In the data rows, zero lies at 4.5, halfway between 4 and 5.
Here are some numbered points:
[1 3 3 1 5 0 6 5 1 4 2 0 9 6] 0
[4 5 5 3 4 3 5 5 4 4 4 4 6 4] 1
[5 5 4 4 5 5 5 5 4 4 4 5 5 3] 2
[5 5 5 4 3 3 5 4 5 4 6 4 4 4] 3
[6 2 5 1 5 6 6 6 3 5 4 5 6 6] 4
[5 5 4 5 4 4 5 5 5 4 5 5 4 4] 5
[5 4 6 3 3 5 5 4 5 6 4 6 5 5] 6
[0 6 4 6 2 4 1 2 1 1 2 2 9 1] 7
[3 6 4 7 6 5 3 5 4 5 4 5 4 4] 8
[5 5 6 5 5 6 3 4 5 5 5 5 3 4] 9
[5 4 5 3 5 3 6 6 3 5 2 5 7 6] 10
[6 0 3 2 9 4 5 6 9 9 5 3 8 9] 11
[3 4 3 5 6 3 5 5 3 5 3 4 7 4] 12
[4 7 7 6 6 3 4 4 5 5 3 3 2 4] 13
[3 5 4 5 4 5 3 3 4 6 5 4 4 6] 14
[4 4 4 4 5 4 4 4 4 5 4 3 5 5] 15
[4 5 6 4 5 6 3 3 5 5 6 3 2 4] 16
[9 5 7 9 7 9 5 3 6 2 5 6 0 0] 17
[3 4 0 9 5 6 6 7 4 4 2 4 9 4] 18
[5 4 3 5 5 4 4 4 5 3 6 5 4 5] 19
[4 6 1 5 7 3 5 5 6 3 4 2 5 3] 20
Which point above is nearest to each new point by angle? Its number follows each.
[4 4 6 3 6 5 2 5 5 5 4 7 4 5] >> 9
[5 6 6 6 6 4 4 4 5 5 4 3 2 3] >> 13
[4 4 2 5 4 1 2 5 4 3 7 5 4 5] >> 19
[4 5 4 9 5 5 2 4 6 5 4 5 4 5] >> 8
[7 5 5 7 5 9 5 4 5 3 5 5 3 3] >> 17
[6 4 9 5 9 6 1 6 7 6 5 7 0 5] >> 9
[5 2 2 3 4 4 4 4 5 5 5 4 6 8] >> 11
[0 1 0 9 9 6 2 0 7 6 0 5 3 1] >> 8
[4 5 4 2 3 6 6 5 4 4 4 6 6 3] >> 2
[5 5 5 4 5 4 5 5 4 5 3 4 6 5] >> 10
[3 7 8 7 6 1 3 4 5 5 4 2 2 4] >> 13
[7 5 2 4 7 4 5 4 6 3 4 3 4 5] >> 20
[6 9 4 8 7 1 3 3 7 2 3 4 0 3] >> 13
[5 2 2 3 5 5 3 4 5 5 5 4 5 8] >> 11
[5 6 6 3 3 2 5 5 4 3 7 3 4 2] >> 3
[4 4 5 7 4 5 6 5 5 5 4 5 5 4] >> 18
[9 5 6 9 6 9 6 3 5 2 6 5 1 1] >> 17
[4 4 3 5 5 2 3 5 5 4 6 5 4 5] >> 19
[3 5 4 3 3 4 5 5 5 4 5 4 6 4] >> 1
[3 2 6 0 0 4 5 6 6 8 7 7 6 9] >> 6
[8 1 5 0 5 7 6 6 4 5 5 6 6 6] >> 4
[6 3 5 3 4 5 5 5 4 5 4 5 5 5] >> 4
[5 5 4 4 5 4 4 5 4 4 4 5 5 4] >> 2
[3 6 5 1 0 1 8 7 2 5 4 3 9 5] >> 1
[4 5 2 6 5 3 3 5 5 3 6 5 4 4] >> 19
[3 6 4 7 5 3 3 3 5 5 6 5 3 4] >> 8
[5 6 6 5 4 4 5 4 5 5 4 4 3 4] >> 13
[5 4 5 3 3 5 3 2 5 5 6 4 1 4] >> 16
[4 4 2 5 5 2 3 5 5 3 7 5 4 4] >> 19
[4 5 6 2 2 3 6 7 3 5 5 4 7 4] >> 1
[5 7 4 5 5 3 5 5 5 4 3 4 5 3] >> 20
[0 5 5 5 3 5 2 3 2 3 3 2 8 3] >> 7
[4 4 2 5 4 3 3 5 5 3 7 6 4 4] >> 19
[5 5 5 3 3 3 6 5 4 4 6 4 4 3] >> 3
[0 9 9 4 2 0 9 8 1 1 4 4 5 0] >> 1
[3 9 7 7 4 2 4 5 4 5 2 4 5 4] >> 13
[3 5 5 5 4 5 4 4 4 4 4 4 6 4] >> 7
[4 5 3 7 5 4 5 5 4 4 4 4 7 4] >> 18
[2 5 3 4 4 4 2 4 4 4 4 5 6 5] >> 7
[8 1 7 0 4 8 7 6 4 5 4 6 6 5] >> 4
[3 5 2 9 5 5 5 5 4 4 3 5 7 4] >> 18
[5 6 9 2 6 5 7 1 3 6 7 3 0 0] >> 16
[5 5 5 5 2 3 5 5 4 4 7 4 4 3] >> 3
[7 5 5 7 5 9 5 4 5 3 5 5 3 3] >> 17
[4 5 9 6 7 7 3 5 5 6 4 5 1 3] >> 9
